A single turn carries every row of the set below to another of its rows. Some are shown first; where does it send the rows asked next?
Vumu: [-30 -30  -4 -16 -19  34 -15   7 -20  16  -8 -37   0]
sizi: [-22 -20  17 -13  -8  21 -10 -17 -18  13 -22   3   9]
saseb: [  1 -18 -15 -27  33  15 -21  15  -7   2  25 -11 -17]
toz: [  4 -19  -9 -24  26  10 -24  16 -10  -3  26  -8 -21]
per: [-49  -5   9 -18  -6  14  -9  -3 -26  17 -15   5  11]
kudud: [ -9 -12 -10 -28  34   3 -22  16 -12  -7  29  -8 -18]
Lil: [-26  17  -8   0 -11  -5 -36   9 -25  13  -9 -10  -2]
bet: [-33 -31  23 -19  15  26 -29  -8 -11   0  -5 -44   4]
tuga: [ -9 -11 -17 -30  36  10 -21  21  -9   4  28  -8 -18]
lono: [-19 -20   2 -17  11  37 -30 -25  -9  -6 -28 -17  -6]
Gov: [ -5 -14 -21 -28  25  13 -20  24  -9   8  28 -10 -17]
Zaf: [  0   1   6   6  -8   2 -44  -7 -14   7 -14 -15  -4]
zila: [-43  -3 -25 -19 -13  36 -14   0 -24   6 -23  -8 -10]
Nadef: [-43 -11  26 -17  13  11 -16 -16 -17   6 -16  -1  16]
Nored: [-59   3   0 -29  29  19 -25  -9 -18 -10 -19 -14  -2]
Gidi: [-62 -10   3 -27   4  17 -19  12 -24   9   5 -38   5]
Zises: [-27  14  13  -6  18 -11 -49  -2 -17   0  -7 -17   4]
gul: [ -5 -12 -20 -24  20   5 -18  24 -15  -1  30  -5 -19]

Gov goes to tuga
lono goes to zila
Zises goes to Zaf
Now find these:
toz goes to gul
per goes to Nadef
bet goes to Vumu

